(in the rows, 128 means zero)
Rotation paths and how fast each direction turns (deg/step):
Each turn is a multiple of 5 degrees from 10 to 175, or 0.
Each row of a path follows its step; steps can be skipped.
Rotation 1:
step 8: [127 139 122 128  99 120 130 122 135 126 120 126 126 119 128 135 128 128
 140 130 119 131 128 114 119 135 130 126 143 130 141 130 114 122 126 121
 122 125 125 131 122 129 142 124 117 139 124 135 139 116 126 131 143 132
 118 140 139 140 124 129 147 126 131 119 123 126 103 129 116 134 118 130
 135 122 128 139 109 125 131 130 125 131]
step 9: [126 127 136 116 138 120 107 129 140 126 137 120 121 139 136 129 134 120
 137 124 140 140 118 115 132 102 124 127 121 136 139 137 131 120 132 119
 114 129 112 131 124 139 141 124 122 128 122 119 131 138 128 116 128 139
 134 112 117 125 128 124 121 127 130 135 139 131 130 134 135 135 129 147
 129 121 129 135 115 122 128 131 130 123]
step 14: [132 136 124 138 124 134 130 128 120 116 127 122 148 122 127 136 119 145
 127 124 109 123 117 114 133 137 131 120 131 133 128 132 115 146 134 114
 121 126 138 142 135 117 123 129 122 107 125 129 130 122 125 127 134 128
 122 115 132 130 111 142 147 121 128 129 136 129 131 130 129 121 125 125
 115 119 128 132 145 123 119 116 123 124]
step 16: [128 116 130 123 134 126 112 119 124 119 123 123 118 120 130 121 134 111
 127 125 121 135 134 124 121 121 119 137 121 125 137 132 127 130 135 130
 121 130 131 122 142 117 128 148 131 143 133 128 117 113 113 127 118 138
 130 131 149 133 122 127 124 127 117 111 115 117 117 140 144 126 117 126
 112 129 133 137 112 129 130 126 131 127]
step 20: [126 122 137 139 134 106 138 125 114 125 124 127 125 127 134 134 122 143
 122 130 125 129 116 124 126 134 121 137 117 142 113 135 128 135 143 142
 107 136 131 123 139 138 136 122 129 124 146 131 125 123 126 125 126 138
 123 130 131 136 117 133 138 133 132 134 111 130 131 137 146 123 131 143
 134 141 133 120 133 125 133 135 116 137]
step 22: [132 129 133 132 133 131 122 125 123 122 111 136 130 135 141 124 136 119
 124 125 140 139 134 119 132 120 125 131 119 116 139 136 128 128 118 108
 127 133 127 130 137 142 121 129 104 123 110 140 112 135 129 127 127 141
 140 121 122 125 124 142 141 132 130 129 141 125 117 121 130 134 119 119
 110 129 145 127 127 129 134 124 121 130]
step 28: [129 126 143 134 154 134 129 138 135 126 114 134 132 129 134 125 116 109
 117 124 139 129 116 130 119 118 122 125 130 143 124 126 120 126 141 130
 125 125 125 118 130 127 122 116 125 129 125 110 126 128 129 128 123 111
 124 112 127 121 125 140 132 137 121 142 134 151 135 125 131 126 132 129
 107 133 129 117 126 124 130 136 132 130]
step 31: [114 140 131 137 128 136 117 119 146 134 118 125 136 128 142 131 121 119
 123 115 131 131 118 130 117 118 112 139 130 136 132 132 111 122 115 137
 123 124 127 131 124 130 132 127 139 127 128 124 117 122 130 131 117 126
 119 124 137 116 120 126 148 110 125 106 124 134 126 128 118 128 127 130
 124 123 132 133 110 115 121 134 124 132]
[128 129 126 130 132 128 128 127 126 128 127 129 130 128 125 131 125 129
 127 127 125 129 125 128 127 127 129 128 128 129 130 128 132 127 126 127
 128 126 130 129 127 128 129 126 129 125 127 128 126 129 130 124 129 127
 127 127 126 126 130 128 123 129 130 131 125 127 127 129 129 129 126 127
 125 125 127 128 126 128 131 125 127 128]	95
[128 127 127 129 130 126 128 125 127 129 130 127 127 128 129 128 126 131
 126 127 129 130 126 128 130 126 128 125 130 133 127 129 129 129 128 127
 127 128 130 126 126 127 130 128 128 127 130 129 127 125 130 131 131 132
 126 131 126 126 125 125 131 127 128 128 129 128 126 126 126 128 129 128
 130 128 128 130 127 129 126 123 131 131]	60
[128 125 129 131 129 129 131 128 127 129 128 130 131 129 127 127 126 130
 126 129 125 129 129 128 129 128 127 129 127 127 130 129 124 130 125 126
 129 128 129 131 130 127 129 128 123 129 129 129 130 127 129 132 129 127
 133 129 129 128 128 126 125 128 127 129 131 131 128 124 125 127 127 129
 127 126 126 126 127 131 130 129 129 126]	100
Rotation 2:
step 1: [131 137 134 124 126 123 113 125 128 132 130 124 134 132 130 117 134 114
 136 116 119 139 135 138 116 150 111 128 115 143 129 121 132 110 130 127
 129 124 149 137 129 132 124 135 136 132 128 131 124 138 131 134 131 126
 124 124 121 125 126 107 132 138 138 131 132 135 119 128 123 125 111 132
 127 126 116 139 128 126 122 133 139 124]
step 7: [142 125 140 118 115 136 137 124 128 128 144 134 123 134 124 139 125 124
 110 126 133 125 130 119 133 138 132 121 134 139 134 125 120 126 117 129
 136 137 135 133 131 116 137 131 126 134 133 125 128 128 125 143 133 125
 123 135 131 122 116 153 123 117 119 126 115 138 121 129 122 119 136 132
 127 128 128 120 123 139 120 149 135 119]
step 18: [134 129 137 118 126 120 120 134 140 134 130 138 129 134 131 115 125 121
 127 123 135 137 138 128 118 126 122 138 132 138 133 116 123 134 118 111
 139 131 147 131 134 126 130 127 121 109 139 132 129 130 122 145  99 135
 121 115 127 127 121 117 133 127 125 128 135 124 131 124 119 135 132 128
 122 123 134 121 133 133 122 135 138 133]
step 19: [134 123 125 130 125 136 132 116 121 126 121 141 124 114 129 138 128 121
 120 132 133 139 118 119 137 139 135 118 118 130 135 122 109 117 122 125
 127 136 133 131 143 116 114 140 126 127 142 133 135 130 123 133 136 127
 111 137 124 134 135 134 129 118 134 121 154 130 119 130 130 118 124 138
 119 130 118 124 125 130 133 126 137 128]
step 24: [134 118 127 124 132 132 128 128 139 125 129 137 123 117 128 133 135 126
 121 126 123 131 140 139 137 133 137 122 121 131 136 125 120 129 120 128
 136 112 123 122 124 124 114 125 130 127 123 124 137 129 144 135 132 112
 127 135 129 134 129 146 135 134 137 131 127 155 116 147 106 109 127 131
 123 122 121 130 123 126 135 131 132 122]
step 25: [138 120 117 121 118 140 136 130 136 138 121 129 121 123 123 126 124 130
 137 122 124 122 127 113 137 132 131 126 139 128 122 114 129 141 129 123
 128 135 127 128 143 127 137 121 123 126 118 112 133 123 132 113 113 104
 124 120 135 136 125 141 135 130 126 136 132 119 125 122 123 137 136 127
 133 118 149 127 140 124 122 131 126 136]
step 26: [116 123 134 137 136 124 129 135 117 132 140 139 140 133 133 128 124 119
 146 125 134 124 132 119 126 146 129 120 122 137 129 128 124 134 126 127
 130 134 131 131 141 122 136 130 123 130 133 125 130 132 124 149 131 118
 127 127 119 119 125 132 131 134 134 142 127 116 119 138 126 127 117 150
 140 123 112 138 138 135 126 111 123 137]
step 27: [124 145 131 120 124 127 134 124 124 119 138 131 138 132 128 134 116 127
 120 118 139 124 121 130 136 142 116 138 129 124 125 104 122 119 142 129
 145 134 127 142 133 140 120 138 129 121 130 120 132 134 116 129 129 132
 132 122 131 128 119 155 124 120 122 122 123 135 135 118 130 138 118 127
 124 129 121 122 126 124 127 135 131 135]
[129 126 125 125 127 130 127 124 129 129 129 128 128 125 128 130 130 130
 126 129 130 124 127 129 130 129 126 130 129 125 132 127 130 129 128 127
 129 129 128 128 125 128 130 130 131 130 128 125 129 129 124 128 126 131
 128 129 128 129 126 131 131 125 128 130 128 130 128 130 131 128 129 127
 128 127 127 128 130 128 125 128 126 126]	145
[126 127 127 132 129 128 130 128 130 127 129 128 127 127 128 126 130 129
 132 126 126 128 128 124 128 131 126 127 128 128 129 129 127 128 132 127
 127 129 125 128 128 131 129 128 127 133 128 129 129 128 128 129 129 127
 132 127 130 128 128 127 128 127 128 125 132 128 126 128 126 131 127 131
 128 125 130 128 127 126 125 128 125 126]	70
[127 127 128 132 127 125 127 128 128 127 128 127 132 130 128 130 122 130
 128 128 128 125 125 125 127 126 128 126 127 126 126 127 129 127 130 127
 130 127 127 128 128 131 127 130 127 128 127 127 128 125 127 127 127 128
 129 129 125 126 130 130 128 128 130 132 128 126 125 129 131 129 126 128
 127 126 127 127 130 128 132 129 124 129]	65
[129 127 126 126 127 129 130 126 125 127 128 126 129 129 124 127 125 129
 130 126 129 129 129 128 125 126 126 128 126 130 128 128 128 124 127 128
 130 129 124 126 129 127 129 126 127 127 128 128 131 129 126 133 128 129
 132 126 126 130 128 129 131 127 128 128 127 130 129 127 126 130 132 125
 127 129 131 128 127 128 129 128 127 130]	160
